500 stands for zero in the data rows.
Some points, one per row:
tensor([672, 738, 613, 559, 629, 399, 193, 999, 535, 568, 538, 566, 391,
        493, 999, 423, 498, 421, 358, 457, 665, 406, 524, 350, 516, 516,
        659, 535, 290, 501, 436, 434, 370, 316, 484, 560, 456, 659, 627,
        434, 399, 492, 347, 792, 638, 794, 421, 416, 588, 521, 609, 606,
        455, 581, 451])
tensor([522, 828, 470, 532, 393, 594, 467, 503, 333, 618, 364, 611, 446,
        387, 659, 504, 579, 540, 378, 490, 534, 601, 390, 275, 606, 535,
        668, 496, 375, 484, 373, 444, 372, 585, 536, 428, 540, 327, 473,
        398, 387, 213, 680, 247, 613, 804, 413, 629, 482, 669, 506, 620,
        499, 629, 533])
tensor([331, 550, 373, 354, 491, 624, 635, 428, 657, 655, 447, 461, 390,
        499, 561, 531, 566, 302, 400, 541, 485, 367, 392, 598, 675, 651,
        635, 340, 615, 561, 527, 482, 634, 398, 499, 611, 650, 670, 523,
        609, 365, 894, 347, 325, 635, 335, 211, 549, 466, 921, 330, 440,
        599, 521, 322])
tensor([629, 574, 364, 455, 476, 473, 867, 524, 756, 652, 452, 347, 452,
        585, 475, 533, 570, 403, 412, 561, 527, 279, 208, 366, 491, 489,
        588, 606, 849, 445, 590, 343, 525, 523, 604, 501, 549, 657, 460,
        401, 390, 820, 356, 658, 406, 475, 259, 428, 321, 968, 546, 406,
        429, 455, 448])
tensor([677, 460, 639, 510, 697, 362, 540, 476, 389, 572, 406, 536, 578,
        541, 470, 498, 363, 583, 490, 417, 652, 552, 597, 269, 461, 318,
        508, 388, 488, 593, 392, 544, 549, 370, 423, 675, 357, 420, 339,
        576, 597, 610, 696, 308, 420, 575, 448, 594, 616, 571, 586, 721,
        359, 667, 567])
tensor([521, 528, 448, 495, 460, 609, 631, 341, 893, 513, 403, 543, 573,
        498, 391, 404, 380, 436, 442, 434, 539, 582, 187, 369, 629, 543,
        593, 515, 648, 634, 622, 303, 529, 449, 391, 659, 521, 328, 503,
        523, 652, 815, 530, 349, 386, 260, 409, 401, 322, 999, 390, 218,
        638, 470, 596])
tensor([431, 527, 447, 315, 522, 585, 463, 321, 521, 501, 364, 373, 345,
        381, 447, 630, 659, 574, 543, 431, 363, 756, 676, 620, 385, 782,
        498, 552, 210, 357, 568, 349, 491, 870, 387, 512, 600, 357, 346,
        558, 496, 401, 782, 274, 467, 491, 376, 557, 499, 302, 386, 632,
        387, 586, 454])
tensor([547, 307, 593, 521, 308, 341, 336, 559, 280, 578, 353, 334, 409,
        832, 623, 270, 525, 629, 628, 635, 567, 501, 480, 353, 592, 455,
        365, 646, 676, 481, 498, 465, 620, 407, 356, 594, 402, 444, 538,
        611, 399, 465, 585, 574, 359, 347, 445, 308, 278, 519, 531, 269,
        554, 370, 658])
tensor([397, 424, 628, 594, 533, 648, 267, 412, 576, 525, 381, 490, 642,
        999, 291, 520, 538, 748, 375, 635, 397, 564, 577, 502, 630, 556,
        326, 361, 738, 397, 544, 405, 620, 580, 564, 380, 369, 518, 528,
        396, 319, 599, 394, 573, 568, 287, 732, 255, 508, 316, 376, 494,
        414, 503, 388])
tensor([323, 302, 604, 626, 912, 354, 620, 295, 385, 598, 358, 504, 356,
        525, 505, 426, 530, 372, 506, 508, 576, 339, 768, 266, 330, 613,
        470, 490, 640, 665, 422, 999, 566, 350, 503, 416, 594, 671, 542,
        518, 603, 435, 934, 289, 632, 614, 493, 705, 602, 405, 989, 816,
        629, 431, 322])
tensor([401, 486, 376, 307, 337, 543, 485, 346, 585, 542, 419, 407, 549,
        222, 412, 726, 509, 550, 496, 641, 502, 543, 524, 594, 507, 497,
        345, 569, 513, 517, 417, 257, 496, 591, 535, 413, 538, 501, 434,
        546, 655, 690, 414, 619, 454, 283, 906, 267, 635, 484, 286, 841,
        508, 496, 490])
tensor([353, 503, 517, 553, 325, 604, 316, 878, 350, 422, 596, 418, 529,
        355, 825, 314, 442, 385, 452, 419, 469, 364, 435, 288, 465, 450,
        422, 485, 228, 524, 472, 688, 471, 456, 604, 611, 330, 376, 494,
        489, 522, 542, 258, 902, 595, 809, 773, 218, 513, 544, 421, 751,
        497, 655, 643])
tensor([481, 346, 434, 367, 433, 338, 895, 398, 999, 614, 433, 362, 439,
        326, 403, 233, 468, 430, 573, 417, 643, 361, 431, 385, 620, 499,
        356, 456, 644, 328, 534, 300, 526, 359, 773, 628, 517, 658, 622,
        660, 318, 378, 406, 508, 339, 587, 325, 509, 390, 763, 506, 287,
        404, 667, 549])
tensor([513, 454, 432, 505, 549, 672, 402, 451, 331, 673, 395, 358, 484,
        285, 427, 422, 651, 497, 511, 542, 446, 352, 270, 509, 461, 757,
        426, 433, 366, 524, 666, 406, 474, 472, 448, 376, 584, 668, 576,
        497, 575, 364, 883, 574, 394, 529, 215, 488, 545, 528, 450, 597,
        335, 653, 339])
tensor([625, 355, 617, 524, 368, 558, 602, 424, 336, 390, 388, 573, 600,
        848, 623, 323, 593, 660, 382, 364, 560, 610, 569, 599, 447, 335,
        452, 548, 481, 576, 557, 666, 466, 459, 618, 445, 440, 564, 697,
        608, 552, 826, 500, 299, 424, 478, 558, 815, 405, 338, 552, 324,
        604, 370, 475])
tensor([470, 615, 505, 375, 754, 477, 497, 407, 327, 618, 556, 571, 352,
        562, 436, 596, 507, 645, 353, 493, 523, 365, 559, 577, 436, 457,
        645, 431, 534, 337, 490, 794, 469, 520, 585, 509, 613, 471, 555,
        330, 455, 485, 362, 606, 502, 339, 947, 778, 280, 566, 463, 907,
        508, 599, 614])
tensor([605, 615, 615, 630, 646, 619, 659, 514, 412, 554, 367, 657, 386,
        625, 421, 568, 336, 548, 387, 415, 632, 298, 555, 856, 586, 529,
        644, 532, 404, 403, 480, 625, 346, 403, 542, 544, 361, 665, 533,
        444, 457, 495, 529, 527, 653, 347, 517, 731, 290, 292, 524, 267,
        506, 386, 523])
tensor([410, 572, 674, 300, 550, 511, 507, 435, 440, 428, 606, 359, 421,
        329, 876, 561, 451, 331, 412, 641, 590, 268, 447, 418, 471, 511,
        425, 595, 419, 327, 346, 486, 385, 470, 356, 501, 432, 451, 466,
        323, 761, 452, 620, 399, 481, 442, 485, 851, 315, 608, 611, 573,
        612, 389, 531])
tensor([606, 372, 436, 309, 325, 366, 781, 404, 999, 513, 620, 563, 366,
        492, 589, 253, 390, 626, 494, 393, 557, 322, 344, 285, 494, 604,
        375, 528, 550, 588, 573, 519, 509, 298, 750, 576, 470, 633, 477,
        380, 614, 714, 464, 450, 453, 505, 273, 251, 411, 761, 388, 294,
        466, 463, 415])
tensor([356, 305, 587, 548, 635, 386, 286, 405, 425, 674, 546, 470, 671,
        799, 491, 526, 338, 751, 585, 519, 367, 567, 564, 368, 564, 659,
        397, 450, 868, 503, 663, 581, 503, 425, 641, 551, 353, 608, 705,
        499, 532, 472, 251, 451, 607, 522, 718, 267, 439, 219, 678, 494,
        538, 611, 573])
tensor([649, 371, 447, 574, 340, 391, 364, 420, 333, 384, 581, 425, 598,
        495, 308, 731, 652, 353, 503, 474, 629, 652, 509, 384, 571, 723,
        410, 552, 427, 634, 381, 530, 664, 587, 570, 506, 497, 481, 357,
        432, 515, 364, 703, 338, 517, 543, 374, 313, 532, 311, 560, 747,
        470, 649, 437])
tensor([555, 333, 608, 404, 790, 653, 497, 321, 425, 526, 423, 573, 376,
        239, 308, 399, 665, 607, 386, 447, 551, 272, 347, 588, 499, 652,
        496, 633, 367, 628, 570, 732, 413, 371, 484, 580, 502, 606, 364,
        355, 456, 229, 380, 634, 592, 534, 798, 828, 392, 294, 410, 588,
        599, 334, 594])
tensor([617, 577, 486, 592, 640, 661, 795, 551, 655, 389, 490, 547, 428,
        398, 651, 503, 397, 542, 576, 654, 510, 287, 410, 397, 454, 316,
        630, 446, 871, 584, 418, 360, 396, 467, 531, 688, 660, 458, 647,
        584, 516, 823, 382, 656, 433, 256, 479, 566, 563, 695, 429, 439,
        372, 562, 526])
tensor([410, 337, 523, 374, 419, 491, 339, 621, 484, 354, 635, 542, 433,
        410, 383, 736, 425, 543, 524, 366, 441, 466, 538, 423, 462, 377,
        468, 430, 437, 517, 339, 271, 439, 417, 416, 483, 405, 617, 322,
        596, 476, 594, 582, 429, 432, 421, 601, 434, 518, 486, 292, 422,
        603, 575, 452])
tensor([381, 541, 509, 500, 424, 340, 569, 519, 286, 447, 646, 328, 348,
        513, 582, 387, 598, 554, 641, 373, 364, 579, 432, 516, 496, 376,
        553, 651, 617, 419, 543, 591, 469, 506, 755, 664, 655, 483, 418,
        604, 452, 252, 496, 457, 482, 415, 464, 243, 502, 609, 427, 555,
        427, 352, 589])
tensor([569, 506, 609, 626, 999, 479, 416, 592, 340, 513, 536, 538, 384,
        491, 503, 393, 431, 645, 479, 512, 461, 422, 290, 329, 539, 655,
        389, 331, 441, 358, 435, 672, 613, 368, 412, 461, 451, 445, 664,
        474, 643, 236, 412, 921, 541, 271, 701, 999, 382, 340, 400, 773,
        378, 402, 619])
tensor([512, 373, 511, 434, 397, 378, 631, 293, 744, 671, 342, 461, 613,
        575, 459, 505, 582, 405, 541, 374, 579, 504, 533, 622, 470, 434,
        396, 590, 348, 403, 366, 462, 481, 510, 735, 335, 430, 355, 495,
        534, 580, 507, 324, 410, 669, 407, 379, 541, 317, 939, 557, 484,
        443, 345, 671])
tensor([472, 413, 620, 561, 504, 338, 768, 363, 962, 434, 429, 328, 339,
        531, 714, 211, 503, 319, 363, 366, 390, 393, 220, 484, 570, 620,
        445, 329, 722, 452, 642, 374, 537, 384, 763, 540, 396, 421, 504,
        506, 550, 602, 465, 473, 572, 311, 287, 547, 390, 719, 552, 213,
        399, 401, 385])
tensor([631, 482, 506, 637, 659, 472, 657, 311, 475, 367, 614, 510, 610,
        257, 527, 636, 541, 279, 384, 428, 416, 508, 568, 441, 498, 552,
        518, 472, 535, 359, 661, 711, 616, 534, 522, 376, 580, 583, 367,
        568, 492, 403, 716, 431, 559, 627, 548, 710, 613, 590, 341, 561,
        532, 378, 413])
16 more points follow, each with its number after it:
tensor([558, 624, 587, 507, 326, 455, 533, 407, 591, 472, 517, 327, 665,
        477, 519, 375, 440, 424, 610, 661, 551, 263, 372, 459, 596, 585,
        447, 392, 658, 461, 563, 325, 555, 332, 409, 361, 360, 628, 307,
        639, 652, 459, 650, 477, 600, 408, 240, 246, 471, 222, 607, 519,
        587, 558, 596]) 0
tensor([677, 288, 618, 442, 303, 440, 240, 458, 358, 462, 453, 421, 546,
        447, 364, 695, 440, 393, 494, 489, 517, 590, 387, 281, 603, 493,
        629, 393, 497, 581, 522, 312, 571, 551, 608, 431, 351, 470, 625,
        445, 556, 258, 574, 443, 464, 283, 385, 363, 657, 248, 282, 457,
        421, 591, 616]) 1
tensor([340, 697, 412, 390, 296, 652, 279, 489, 561, 601, 471, 343, 529,
        473, 389, 663, 589, 510, 451, 473, 430, 637, 722, 609, 674, 494,
        462, 646, 277, 580, 523, 510, 456, 406, 526, 415, 421, 447, 351,
        532, 396, 609, 695, 359, 590, 401, 777, 450, 662, 585, 324, 578,
        615, 362, 607]) 2
tensor([614, 488, 439, 473, 583, 364, 549, 337, 260, 328, 485, 446, 341,
        653, 274, 375, 416, 481, 361, 620, 625, 257, 717, 858, 405, 333,
        670, 336, 596, 557, 601, 377, 575, 409, 512, 689, 451, 416, 570,
        434, 490, 687, 426, 445, 531, 491, 249, 584, 436, 475, 668, 450,
        654, 651, 571]) 3
tensor([414, 378, 496, 559, 446, 408, 204, 361, 483, 372, 586, 581, 615,
        431, 410, 476, 504, 378, 622, 676, 639, 579, 492, 406, 388, 616,
        557, 341, 591, 555, 609, 440, 661, 445, 561, 369, 521, 446, 463,
        521, 635, 482, 750, 442, 612, 582, 635, 554, 580, 539, 452, 361,
        515, 318, 585]) 4
tensor([671, 306, 666, 527, 513, 461, 377, 659, 427, 421, 374, 469, 408,
        528, 708, 448, 450, 503, 505, 398, 479, 565, 385, 564, 329, 598,
        534, 580, 369, 517, 531, 672, 466, 486, 381, 611, 612, 448, 363,
        654, 342, 478, 582, 863, 402, 794, 695, 292, 462, 441, 490, 699,
        346, 646, 650]) 5
tensor([458, 481, 390, 647, 606, 564, 673, 321, 557, 335, 659, 677, 529,
        515, 308, 238, 628, 598, 603, 681, 432, 607, 286, 578, 436, 394,
        662, 322, 571, 359, 359, 442, 449, 523, 552, 436, 348, 601, 656,
        616, 410, 535, 276, 331, 385, 586, 635, 815, 355, 670, 543, 215,
        361, 474, 393]) 6
tensor([636, 360, 597, 577, 628, 679, 261, 336, 421, 534, 432, 410, 549,
        288, 358, 613, 334, 378, 598, 451, 596, 783, 936, 999, 407, 448,
        335, 558, 322, 573, 509, 289, 497, 999, 587, 454, 353, 534, 594,
        377, 423, 783, 272, 421, 555, 530, 291, 469, 855, 485, 279, 501,
        545, 552, 504]) 7
tensor([588, 437, 473, 573, 348, 333, 511, 644, 366, 569, 436, 409, 657,
        712, 518, 711, 598, 317, 475, 497, 350, 672, 811, 939, 589, 508,
        604, 523, 656, 345, 384, 302, 477, 354, 370, 444, 613, 464, 293,
        567, 608, 522, 542, 397, 475, 481, 157, 537, 519, 318, 527, 514,
        351, 668, 597]) 8
tensor([650, 492, 363, 426, 929, 393, 598, 343, 351, 552, 680, 666, 345,
        354, 306, 387, 432, 605, 467, 373, 474, 405, 526, 380, 594, 420,
        622, 330, 365, 595, 561, 637, 372, 435, 428, 684, 673, 428, 385,
        376, 404, 486, 250, 659, 504, 342, 756, 885, 341, 603, 379, 752,
        590, 468, 567]) 9
tensor([518, 473, 596, 569, 401, 341, 193, 466, 435, 472, 653, 431, 510,
        558, 280, 599, 428, 288, 358, 452, 512, 482, 570, 598, 455, 540,
        607, 509, 422, 599, 603, 331, 568, 659, 551, 411, 389, 445, 626,
        371, 342, 327, 603, 533, 586, 432, 825, 685, 547, 492, 426, 476,
        616, 321, 604]) 10
tensor([674, 547, 572, 322, 579, 593, 414, 515, 565, 335, 557, 459, 561,
        254, 366, 687, 354, 377, 392, 648, 603, 543, 484, 284, 418, 451,
        324, 528, 317, 481, 639, 245, 371, 521, 400, 553, 547, 434, 358,
        518, 357, 392, 517, 403, 380, 490, 509, 315, 668, 315, 366, 474,
        638, 392, 649]) 11
tensor([370, 423, 654, 305, 525, 659, 411, 433, 552, 556, 604, 675, 436,
        459, 280, 458, 370, 446, 400, 529, 333, 697, 758, 765, 609, 526,
        607, 597, 494, 400, 397, 452, 497, 863, 590, 499, 354, 322, 324,
        470, 641, 488, 230, 526, 544, 357, 202, 475, 645, 319, 610, 345,
        472, 510, 671]) 12
tensor([379, 419, 372, 395, 549, 454, 492, 489, 278, 566, 668, 392, 629,
        746, 405, 740, 489, 314, 479, 556, 492, 951, 720, 668, 391, 517,
        325, 538, 480, 319, 438, 617, 597, 494, 403, 456, 507, 620, 319,
        545, 379, 718, 507, 350, 561, 447, 446, 670, 720, 324, 277, 238,
        516, 460, 608]) 13
tensor([526, 288, 350, 514, 292, 394, 410, 602, 549, 397, 612, 489, 625,
        802, 569, 659, 662, 358, 455, 375, 384, 767, 692, 295, 401, 543,
        572, 559, 402, 482, 328, 539, 590, 371, 447, 379, 584, 357, 327,
        342, 508, 773, 356, 516, 544, 338, 723, 414, 777, 522, 347, 456,
        439, 616, 586]) 14
tensor([474, 570, 516, 618, 404, 426, 550, 327, 378, 642, 359, 586, 419,
        665, 322, 523, 578, 644, 659, 575, 673, 483, 223, 407, 547, 520,
        344, 372, 605, 497, 376, 434, 488, 375, 695, 419, 582, 484, 721,
        674, 339, 506, 275, 682, 359, 552, 655, 296, 271, 419, 502, 349,
        598, 445, 619]) 15
Which two of these numbered points are nearest to each point below, looking only along the 7 directions in which the first points spread most? Their numbers follow each, nearest first.
tensor([674, 429, 360, 461, 336, 398, 660, 552, 579, 647, 402, 549, 625,
        629, 530, 585, 524, 312, 640, 402, 456, 699, 433, 868, 514, 615,
        585, 610, 356, 446, 439, 454, 379, 591, 301, 518, 414, 343, 426,
        413, 336, 417, 321, 476, 636, 347, 443, 366, 706, 353, 391, 477,
        431, 491, 635]) > 12 2
tensor([461, 525, 359, 307, 470, 581, 322, 461, 561, 409, 588, 411, 514,
        291, 459, 576, 371, 333, 393, 464, 368, 723, 529, 266, 478, 480,
        438, 640, 399, 502, 610, 455, 662, 499, 559, 479, 432, 491, 412,
        639, 463, 664, 548, 392, 329, 496, 742, 395, 708, 494, 444, 483,
        380, 567, 460]) > 11 14
tensor([585, 588, 620, 389, 377, 589, 213, 587, 347, 369, 677, 583, 679,
        486, 418, 649, 657, 439, 629, 623, 444, 892, 608, 489, 371, 590,
        403, 545, 256, 441, 572, 397, 333, 572, 333, 373, 611, 489, 318,
        321, 390, 574, 376, 440, 316, 557, 782, 484, 536, 376, 261, 532,
        657, 413, 641]) > 2 7
tensor([652, 508, 607, 369, 687, 371, 384, 312, 543, 586, 580, 549, 333,
        451, 450, 510, 646, 466, 603, 337, 447, 413, 548, 295, 430, 378,
        457, 401, 373, 478, 609, 474, 411, 440, 516, 445, 453, 501, 407,
        608, 620, 542, 778, 491, 627, 582, 510, 523, 393, 310, 493, 478,
        645, 434, 642]) > 4 10
tensor([430, 307, 448, 460, 471, 563, 443, 370, 596, 513, 456, 540, 464,
        972, 317, 594, 530, 831, 399, 340, 441, 548, 506, 599, 595, 374,
        508, 454, 558, 537, 544, 305, 589, 272, 586, 597, 391, 675, 636,
        525, 673, 484, 236, 523, 557, 273, 638, 273, 280, 561, 517, 453,
        612, 463, 616]) > 15 12
tensor([521, 405, 415, 554, 497, 425, 259, 460, 397, 629, 501, 505, 580,
        492, 403, 459, 619, 555, 579, 342, 398, 414, 341, 315, 468, 503,
        423, 402, 270, 396, 630, 292, 407, 616, 621, 484, 379, 473, 611,
        491, 600, 266, 850, 373, 496, 638, 455, 471, 345, 433, 315, 593,
        343, 652, 327]) > 1 4
tensor([456, 536, 568, 640, 402, 346, 808, 454, 872, 598, 532, 431, 599,
        318, 404, 490, 397, 377, 561, 618, 492, 419, 250, 468, 630, 454,
        584, 388, 565, 658, 634, 329, 620, 583, 880, 634, 584, 621, 362,
        489, 522, 512, 343, 410, 354, 514, 398, 359, 589, 778, 526, 542,
        499, 439, 567]) > 0 6
tensor([638, 325, 448, 406, 484, 502, 770, 299, 742, 592, 434, 666, 620,
        667, 484, 508, 617, 330, 450, 445, 330, 329, 475, 374, 488, 498,
        457, 637, 669, 517, 342, 467, 623, 360, 773, 413, 399, 666, 446,
        364, 495, 451, 479, 480, 493, 562, 423, 341, 377, 618, 309, 271,
        327, 568, 422]) > 0 6
tensor([322, 461, 619, 555, 532, 578, 812, 520, 809, 562, 450, 548, 572,
        592, 592, 392, 377, 557, 592, 675, 641, 520, 343, 544, 394, 508,
        589, 661, 657, 488, 652, 420, 402, 357, 543, 367, 547, 513, 354,
        547, 653, 823, 213, 614, 560, 250, 367, 533, 533, 686, 542, 513,
        542, 373, 552]) > 6 3
tensor([431, 478, 486, 488, 904, 445, 368, 436, 473, 487, 671, 484, 531,
        373, 621, 439, 648, 615, 385, 502, 668, 606, 523, 501, 460, 639,
        530, 403, 522, 338, 631, 675, 620, 437, 618, 359, 361, 650, 558,
        517, 745, 222, 411, 796, 378, 414, 858, 999, 565, 512, 371, 999,
        582, 373, 670]) > 9 10
tensor([550, 292, 523, 378, 526, 453, 717, 523, 661, 671, 597, 441, 583,
        560, 592, 334, 612, 469, 661, 341, 645, 567, 364, 332, 335, 568,
        591, 330, 574, 526, 334, 592, 586, 571, 932, 451, 416, 329, 492,
        627, 367, 501, 299, 640, 634, 433, 290, 480, 288, 880, 367, 454,
        336, 552, 323]) > 0 6
tensor([362, 333, 361, 547, 420, 539, 263, 569, 474, 667, 629, 457, 455,
        433, 391, 583, 464, 269, 388, 516, 588, 725, 544, 716, 408, 650,
        413, 568, 338, 574, 607, 331, 566, 568, 463, 410, 455, 606, 377,
        675, 435, 497, 932, 254, 608, 541, 419, 366, 556, 476, 533, 431,
        483, 603, 361]) > 8 1
tensor([593, 493, 477, 408, 354, 563, 528, 573, 357, 424, 485, 621, 543,
        400, 489, 446, 621, 310, 667, 639, 370, 736, 762, 999, 656, 393,
        445, 495, 512, 582, 632, 424, 428, 778, 541, 577, 491, 460, 469,
        560, 652, 761, 271, 335, 634, 477, 332, 357, 908, 541, 592, 484,
        612, 363, 505]) > 8 7
tensor([507, 372, 580, 402, 455, 486, 516, 555, 320, 338, 529, 536, 589,
        999, 374, 480, 520, 679, 583, 570, 409, 592, 773, 587, 322, 424,
        430, 566, 405, 541, 445, 488, 426, 393, 523, 515, 642, 548, 742,
        625, 447, 837, 265, 636, 374, 553, 785, 451, 819, 416, 555, 287,
        514, 552, 410]) > 14 15
tensor([548, 635, 443, 367, 616, 584, 467, 331, 525, 646, 432, 662, 656,
        412, 380, 724, 493, 514, 544, 621, 529, 808, 990, 999, 399, 533,
        355, 440, 229, 469, 559, 428, 564, 999, 396, 517, 653, 473, 416,
        393, 640, 999, 554, 463, 409, 344, 286, 509, 999, 527, 289, 248,
        512, 393, 318]) > 7 2
tensor([678, 340, 405, 412, 616, 530, 689, 313, 469, 554, 466, 609, 432,
        523, 470, 214, 544, 503, 491, 498, 441, 407, 455, 743, 647, 411,
        572, 358, 418, 631, 661, 212, 503, 506, 403, 510, 549, 649, 643,
        465, 572, 442, 252, 357, 385, 597, 313, 364, 731, 580, 601, 531,
        582, 571, 594]) > 0 4
tensor([676, 377, 426, 476, 674, 555, 373, 474, 550, 454, 338, 475, 561,
        425, 613, 556, 604, 645, 376, 650, 667, 458, 356, 504, 471, 329,
        481, 356, 488, 661, 666, 415, 348, 423, 561, 426, 405, 560, 596,
        593, 505, 505, 323, 988, 551, 560, 852, 311, 306, 398, 527, 422,
        387, 341, 548]) > 15 5
tensor([505, 619, 619, 562, 691, 391, 375, 388, 480, 458, 618, 506, 360,
        280, 397, 241, 591, 700, 635, 372, 614, 357, 586, 293, 541, 634,
        635, 585, 499, 647, 553, 598, 440, 550, 517, 362, 577, 601, 697,
        346, 322, 507, 269, 482, 362, 507, 622, 843, 274, 549, 612, 670,
        657, 442, 578]) > 9 6
tensor([395, 614, 375, 320, 403, 384, 503, 565, 274, 645, 415, 665, 422,
        641, 286, 708, 638, 362, 615, 374, 605, 529, 547, 658, 438, 579,
        429, 674, 386, 377, 392, 511, 474, 563, 582, 540, 597, 362, 577,
        486, 500, 463, 301, 284, 656, 294, 320, 521, 616, 428, 436, 533,
        442, 605, 645]) > 12 2
tensor([585, 931, 647, 926, 432, 521, 370, 999, 411, 402, 389, 591, 347,
        565, 949, 252, 528, 291, 401, 409, 448, 310, 477, 378, 617, 464,
        598, 672, 249, 458, 496, 674, 524, 340, 317, 524, 660, 422, 599,
        487, 484, 536, 448, 853, 518, 733, 549, 274, 302, 515, 725, 536,
        629, 536, 602]) > 5 0
tensor([600, 610, 639, 410, 596, 542, 252, 293, 414, 405, 498, 625, 394,
        235, 318, 521, 528, 269, 595, 682, 671, 847, 764, 989, 613, 412,
        420, 333, 353, 582, 439, 335, 368, 967, 285, 529, 428, 440, 543,
        619, 597, 801, 538, 412, 356, 512, 296, 299, 831, 390, 570, 373,
        588, 505, 327]) > 7 2
tensor([610, 657, 430, 521, 375, 553, 763, 350, 971, 321, 666, 666, 341,
        684, 358, 406, 352, 608, 622, 469, 343, 425, 243, 408, 578, 413,
        617, 627, 716, 664, 347, 377, 515, 517, 574, 466, 537, 541, 592,
        514, 403, 684, 485, 351, 611, 418, 600, 457, 364, 691, 369, 347,
        379, 316, 653]) > 6 3
tensor([376, 773, 581, 563, 378, 625, 301, 647, 494, 654, 564, 663, 684,
        313, 376, 680, 363, 567, 524, 461, 597, 547, 376, 458, 600, 636,
        644, 407, 589, 486, 417, 489, 559, 553, 286, 444, 326, 666, 518,
        574, 453, 521, 733, 535, 354, 847, 564, 620, 529, 687, 421, 456,
        515, 504, 428]) > 11 4
tensor([373, 518, 668, 530, 384, 672, 274, 374, 549, 319, 483, 515, 420,
        565, 426, 863, 474, 355, 575, 620, 354, 640, 785, 538, 461, 484,
        425, 629, 381, 543, 456, 433, 557, 927, 422, 447, 474, 334, 305,
        442, 346, 658, 467, 560, 474, 451, 715, 423, 550, 528, 325, 886,
        652, 428, 435]) > 2 7
tensor([381, 622, 535, 396, 698, 556, 292, 771, 544, 416, 350, 513, 540,
        424, 649, 216, 365, 497, 615, 474, 406, 324, 423, 389, 341, 566,
        663, 388, 458, 437, 553, 977, 490, 563, 502, 557, 504, 609, 547,
        497, 413, 278, 570, 823, 672, 999, 642, 320, 454, 344, 649, 583,
        490, 399, 485]) > 5 4
tensor([612, 620, 417, 377, 467, 324, 357, 328, 536, 594, 341, 362, 643,
        478, 385, 999, 311, 415, 388, 604, 400, 660, 479, 396, 644, 587,
        646, 650, 223, 330, 561, 262, 358, 775, 595, 525, 630, 592, 538,
        504, 565, 758, 481, 321, 600, 310, 689, 254, 698, 283, 569, 659,
        634, 611, 517]) > 7 2
tensor([665, 999, 440, 999, 367, 524, 505, 999, 458, 383, 391, 383, 388,
        487, 999, 309, 533, 416, 394, 521, 377, 576, 431, 402, 320, 502,
        634, 632, 332, 320, 651, 746, 571, 500, 473, 391, 553, 606, 617,
        339, 340, 364, 540, 917, 651, 858, 690, 315, 492, 283, 742, 722,
        428, 420, 399]) > 5 10
tensor([385, 402, 447, 457, 410, 508, 268, 582, 557, 554, 529, 438, 522,
        571, 307, 563, 420, 247, 365, 486, 518, 543, 583, 319, 630, 432,
        671, 511, 372, 347, 439, 528, 630, 606, 480, 443, 670, 401, 600,
        630, 592, 556, 452, 522, 636, 377, 834, 294, 726, 460, 298, 638,
        631, 662, 586]) > 14 11
tensor([634, 352, 677, 355, 527, 512, 359, 606, 488, 395, 639, 392, 479,
        835, 446, 559, 390, 545, 493, 395, 629, 876, 923, 809, 379, 348,
        406, 330, 540, 609, 445, 370, 541, 690, 469, 613, 536, 587, 317,
        636, 655, 899, 432, 319, 415, 565, 592, 625, 876, 435, 275, 338,
        546, 562, 500]) > 13 14
tensor([618, 353, 415, 505, 293, 470, 440, 886, 399, 363, 571, 652, 341,
        221, 836, 547, 331, 604, 653, 549, 429, 595, 204, 425, 501, 578,
        530, 390, 230, 533, 630, 801, 427, 422, 394, 455, 653, 473, 618,
        668, 543, 364, 436, 918, 388, 855, 731, 426, 592, 515, 705, 718,
        515, 595, 635]) > 5 11
tensor([354, 434, 383, 442, 523, 492, 551, 644, 394, 630, 533, 460, 583,
        397, 585, 489, 500, 538, 669, 641, 606, 526, 727, 550, 646, 409,
        382, 389, 412, 459, 577, 394, 486, 456, 566, 423, 527, 450, 557,
        534, 463, 402, 348, 480, 629, 485, 443, 734, 334, 448, 455, 417,
        535, 509, 568]) > 10 12
tensor([540, 581, 408, 518, 319, 569, 447, 562, 322, 376, 360, 443, 668,
        340, 471, 552, 564, 320, 528, 485, 454, 761, 937, 999, 514, 657,
        673, 433, 282, 440, 348, 234, 466, 999, 339, 378, 351, 388, 650,
        665, 357, 609, 580, 406, 627, 500, 288, 438, 954, 471, 399, 267,
        536, 527, 645]) > 7 2
tensor([505, 378, 400, 514, 321, 585, 282, 513, 511, 607, 386, 447, 601,
        529, 273, 999, 398, 360, 630, 589, 518, 871, 558, 695, 333, 653,
        624, 435, 406, 336, 451, 268, 586, 849, 449, 387, 594, 327, 506,
        546, 457, 221, 740, 351, 348, 489, 486, 474, 537, 410, 599, 847,
        540, 596, 379]) > 7 2
tensor([411, 400, 341, 528, 359, 351, 804, 571, 791, 633, 575, 521, 496,
        649, 575, 318, 323, 608, 450, 452, 348, 327, 449, 507, 673, 561,
        640, 346, 612, 457, 652, 499, 427, 527, 655, 682, 674, 545, 560,
        631, 455, 771, 401, 366, 325, 344, 434, 660, 476, 820, 334, 491,
        506, 592, 497]) > 6 3
tensor([624, 393, 579, 341, 314, 352, 340, 395, 331, 612, 569, 670, 444,
        403, 337, 889, 654, 400, 663, 337, 502, 746, 663, 567, 587, 546,
        325, 642, 341, 449, 397, 530, 479, 818, 467, 648, 577, 541, 498,
        349, 328, 483, 483, 529, 569, 426, 791, 573, 565, 330, 382, 673,
        339, 568, 542]) > 2 10
tensor([419, 315, 601, 589, 482, 447, 561, 596, 357, 414, 501, 583, 353,
        801, 543, 710, 522, 391, 466, 350, 625, 469, 632, 926, 505, 604,
        326, 433, 646, 614, 627, 691, 656, 490, 479, 616, 424, 504, 622,
        413, 350, 812, 264, 323, 533, 462, 481, 682, 337, 255, 620, 326,
        415, 630, 448]) > 3 6
tensor([472, 436, 419, 448, 470, 446, 336, 450, 379, 607, 512, 333, 483,
        523, 441, 965, 358, 445, 584, 465, 666, 847, 690, 253, 623, 368,
        599, 643, 216, 578, 415, 471, 365, 642, 451, 400, 625, 423, 417,
        376, 467, 465, 471, 530, 443, 357, 728, 573, 681, 285, 551, 789,
        585, 483, 622]) > 2 7
